[[  8 -20 -22 -14   3  -9   6  13  10   7  10   3  27]
 [ 26  44  -1 -22  -1  26  16   4   8  14  27  42  40]
 [ 33  25  22   4  17   3 -14 -21 -22 -41 -44 -49 -45]
 [ 18 -11 -27 -25 -17 -16   1  25  -3  -7  -3  -6  15]
 [ 43  32  19  11  -9 -14   0 -24 -25 -26 -37 -49 -47]
 [  8  49  36   8  -7   1 -14  -5 -38 -49 -48 -66 -66]
 [  1  10  10 -31   3   1 -19  19  -1  11  33  45  43]
 [ 18 -77 -68 -31 -60 -46  -1  11  -5  10  24   2  26]
 [ 60 -11 -12 -10 -22 -53 -51 -33 -61 -50 -52 -65 -61]] -> -20

[[  6 -30  -7   1 -14 -90 -28 -10 -45  19]
 [ -6  55   9   5 -38  33 -55  39  39 -32]
 [-52 -54 -35 -10  15 -16  59 -34  -8  -4]
 [  5 -36  13 -73  32 -30  -2  35 -38  28]
 [ 18 -16  34  48  22  37 -46   8  21  60]
 [ 24 -19  19   4  28  75   6  11   2  69]
 [ 17 -15  33  50  21  36 -48   9  22  61]
 [  0 -50   4  41  30 -69   1 -43 -17  24]
 [-59  19 -61  24 -31 -34 -36  10 -23  16]] -> -30

[[  1  10 -13 -47   3  29  -5  23 -28 -33  55 -36]
 [ 21 -18   0  23 -21  18  31   1 -22  15 -34   3]
 [ -1   7  20   8  -1 -66  75 -23 -28  27   2   9]
 [-57 -16 -40  21  14 -11  18 -40  11  23  18  33]
 [ 19 -39 -27 -36 -11 -55  14 -36 -11  -1  27  32]
 [ 11   4  22  24 -55 -34   5 -34  16   7 -33  50]
 [ -8  39  27  -5  68  19  57  24 -15 -23   5 -12]
 [ -5  42 -16 -26 -20  -5 -29   9  -6  12  20  46]
 [ 23 -32 -43  12  12 -41  -8  13  17  24  -6  24]] -> 10

[[-76  -7  13 -40  57  22 -53 -91]
 [-18  -9  -4 -27   1  47 -47  51]
 [  6 -15 -44 -13 -75 -25 -63  59]
 [-17 -15  86  37 -39 -74  87  93]
 [-45  69 -49  58 -52 -28  73 -48]] -> -7

[[ 33  17  30  78 -34  11  15  -8 -13  16]
 [ 11 -47  65 -20 -45  34   9  69 -65  18]
 [-31  46 -14  -5  -4  -9  11  30  35  11]
 [-27  18 -25  32  79 -50  93  -3  48 -14]
 [ 19  83 -15  59  62  -5  -4 -60 -49 -50]] -> 17
---
[ 74 -67  41 -85 -34  90 -32] ⇒ -85, 90

[ 60 -59  63 -54 -44 -67  53] ⇒ -54, 63

[ 85 -87 -78 -85 -76] ⇒ -78, 85

[[-15  -6  27  81  22]
 [-29   2  -1   5  43]
 [ 26  12 -16 -37  -5]] ⇒ -1, 81

[ 22  93 -87  37  87  61 -27] ⇒ 37, 93

[  5   9 -73  11   0   3  86] ⇒ 11, 86

[ 38  77  23  -3 -12] ⇒ 23, 77

[[  4  -5  10   1  41 -16  -1]
 [ -5   5  -8  -4 -38  13   1]
 [ 11 -10  20   4  90 -34  -2]] ⇒ -4, 90

[[ 24 -50 -23  -8  57]
 [ 12 -90  -9 -49  71]
 [ 59 -56  34  25  57]] ⇒ -9, 71

[[-32  -7 -41 -36 -36]
 [-92  79  65  20 -49]
 [-37  51  75  82 -14]] ⇒ 65, 82
---
[-19 -48  25  20  -8 -72  11] Out: -8
[-92  37   1  67] Out: 37
[ 69   4  15  -8 -23] Out: 15
[-32  -3  95 -42] Out: -3
[ -6 -31 -72   9   4 -11] Out: 9
[ 28   6 -80 -26] Out: 6
[ 21 -65  70  34] Out: -65
[  6  65 -10  31  82] Out: -10
---
[[ -3 -74 -39   9 -58]
 [-26 -52 -24   5  13]] >> -74

[ 35 -60  17  68 -64] >> -60

[[-22 -68  43 -13]
 [-22 -67  41  -3]] >> -68

[-47  -1  58  42 -92 -73] >> -1

[ 80  22  95 -92] >> 22

[ -7 -15 -87 -66] >> -15
---
 10.388  -11.118   -3.101  -10.075   -2.394   -9.478
 -0.895    4.116   14.167  -16.533   13.776   -6.188
Answer: 13.776

-240.70   163.43  -240.93   159.37   180.71   170.81   172.64
-238.58   163.38  -240.74   159.49   179.89   169.54   169.49
  15.52   -67.40    16.33   -67.80   -69.06   -68.68   -66.53
Answer: -68.68

 0.12   0.14  -0.13  -0.02 Answer: -0.13

  9.81    8.91   10.87   -8.39  -13.48 Answer: -8.39

-0.8   0.9   1.1   0.4  -1.4   1.5 Answer: -1.4

-102.07  -182.60    23.11     2.28    14.69     3.08
  10.84    95.06  -127.83  -108.16   -97.50  -117.59
 125.20  -183.87    40.69   -38.18   -34.41   169.95
Answer: -34.41
---
-26    1   49  -19  -42 => 49

35  55  55  55
71  23  20  26
79  18   7  11
=> 18

-854  -598   882   268 => -598

78  46  72   1 => 46

-927   -89  -233   870 => -89

 420   221  -517   956   835   853  -265 => 835

4  4  3  4
2  7  1  4
=> 7

6814  3043  7092  9081 => 3043

 41  203   81   11   38   99  113 => 38

2  3  3  9  5 => 3
---
Q: (25, -31, -33, 10)
A: -33
Q: (-12, 23, -4, 0, 35, 6, -28)
A: -4
Q: (87, 810, 380, 518, 64)
A: 380
Q: (-35, 27, 41, -35, -42, 35)
A: 41
Q: (27, 10, -40, 36)
A: -40
Q: (41, 30, 41, 64, 89, 68, 1)
A: 41
---
[[ -81.692   40.586   18.758  155.589  128.217   38.925 -151.604   60.711
    94.717   77.180   74.945   72.508   98.492  -39.024]
 [  31.315   54.546   27.417  117.773  118.433   73.370 -103.451   11.615
   -33.113   55.490   -7.533   32.811   83.790   11.702]
 [  66.203  -12.306   17.780   80.972   62.746   39.137   80.206   86.806
  -208.968   39.555   98.942  187.108  128.387   42.396]
 [ 121.275   42.260  -17.507  154.319  140.119  112.734 -171.885   83.493
  -157.213   32.668   80.026   34.924   87.626   70.785]
 [  63.276   63.977   80.578  -84.090  -46.807  -14.486  113.609   64.608
   263.884   85.537   27.192   18.797   21.617    8.198]
 [  26.906  -13.126   54.773   26.974  179.738   34.642  235.239   53.699
   147.044    6.789  -18.870   26.500   59.630  113.130]
 [  -1.133   99.116   40.518  -34.861  130.092   34.738  -23.541  100.238
    84.156  117.609   15.368   47.899   94.391  -21.831]
 [ 151.002  -98.898   58.569   16.377   24.410   38.509  -22.016   69.543
   -60.247  -88.689  137.640   56.752   78.804   21.146]
 [  -4.138  111.555   22.475   -5.194    0.876   -6.274  146.247   -3.367
    12.581   77.788   37.358 -137.924   65.810  -18.907]
 [ 179.887   30.773   76.964  136.903  138.414   -1.923   37.322   12.352
   -64.283   26.417   11.683 -138.551  -31.771   98.552]
 [  47.583   10.971   30.574  277.307  119.545   44.824   82.030    7.174
    11.392   98.555   82.055  -32.831  -30.435  -32.882]
 [ 155.036  198.566   43.936  -21.340   68.914   94.053   76.586  134.056
   108.916   66.643   76.867  -53.877   88.912  -12.142]] -> 198.566

[[ 20.512  22.915  18.071   5.551  -7.645 -15.034 -12.556  -2.174  11.691
   20.036  21.722]
 [-12.742  -2.674   9.174  17.786  21.067  26.950  20.916  11.636  -0.397
  -11.045 -17.639]
 [ 12.696  14.369   9.016   0.854  -5.237  -4.293   2.353  10.438  14.782
   11.333   3.629]
 [ -7.122  -5.285   0.777   8.793  14.432  15.774  11.906   4.241  -2.870
   -7.052  -5.727]
 [ -7.331  -1.155  18.058   4.842  -9.365   9.564  16.170  -5.427  -3.688
   17.401   7.574]
 [-18.162   2.448  23.643  -9.506 -10.976  28.328   3.774 -19.087  18.643
   17.880 -20.185]
 [ -8.043 -12.099 -10.756  -4.463   4.942  14.127  20.036  18.509  16.704
    8.541  -1.492]
 [ -8.232  -1.302  14.207  15.823   0.856  -8.658   0.902  15.447  13.731
   -1.621  -8.440]
 [ -1.221  12.270  14.117   1.189  -6.822   2.511  14.561  11.276  -2.515
   -5.551   6.578]
 [ 24.626  21.491   9.789  -3.042 -13.007 -19.021 -19.042 -14.770  -4.453
    7.989  20.100]
 [ -1.719  -6.642  -7.034  -2.857   4.080  11.069  16.073  15.960  11.229
    3.974  -3.440]
 [ 10.757 -10.454 -16.764  -6.325  15.510  27.554  18.869  -2.338 -14.995
  -12.713   6.520]] -> -10.454

[[ 10.951 -14.061 -13.300 -10.960  15.990  15.245]
 [-13.331  11.673 -10.051 -17.832  12.389  10.452]
 [ 17.291  -9.143 -12.206  10.214 -14.707  13.018]
 [-13.503  12.433 -14.403  13.917  10.799  14.987]
 [ 19.062  10.551  10.705  10.816   7.331 -13.213]
 [ -7.172 -12.108  12.744   0.962 -17.296  10.219]] -> -12.108

[[-0.901  0.864  0.793  1.231 -1.951 -1.927  1.330 -2.294]
 [-1.652 -0.027 -0.425 -0.556 -0.253 -0.534 -0.019  0.230]
 [-1.200 -1.829  0.734 -0.736 -2.179 -1.712  0.596  0.865]
 [ 2.517 -1.954 -1.441 -2.347  0.612 -0.297 -1.629 -0.917]
 [-2.306  1.003 -0.037 -1.868 -0.081  0.901 -0.815 -0.281]
 [ 0.970  0.283 -1.934  0.761  0.510 -1.432  0.450 -1.515]
 [ 1.171  0.195 -0.595 -0.526  1.297 -0.952  0.708 -0.032]
 [-0.305  1.148  0.557  2.590 -0.026 -2.361 -0.971 -1.570]
 [ 0.876 -0.749 -1.287 -0.534  0.238 -0.547 -1.495  0.912]
 [-0.981 -2.059  0.010 -1.200 -1.536 -0.562 -0.004 -1.107]] -> -2.059

[[ 0.0  0.0  1.6 -0.9  1.4  0.2  0.8  1.7 -0.3  0.3  0.7  0.1 -1.0]
 [ 1.4  2.1  2.5  0.4  1.0  0.0  1.0  2.5 -0.1  1.2  1.3  0.6 -1.5]
 [ 1.0  2.8  2.2 -0.1  0.8  0.1  1.3  2.6 -0.5  1.5  1.0  0.7 -1.4]
 [ 1.1  2.0  2.8  0.4  1.4 -0.4  0.7  1.4 -0.4  1.3  2.2  0.3 -0.9]
 [ 0.8  1.8  2.6  0.0  1.3 -0.2  0.7  0.9 -0.4  1.1  1.8  0.0 -0.5]
 [ 1.2  1.5  2.6  0.1  1.0  0.1  0.8  0.6  0.2  0.8  0.9 -0.2 -0.6]
 [ 1.6  1.4  1.9 -0.3  1.2  0.3  1.1  1.6  0.3  1.3  0.7  0.1 -1.1]] -> 1.4
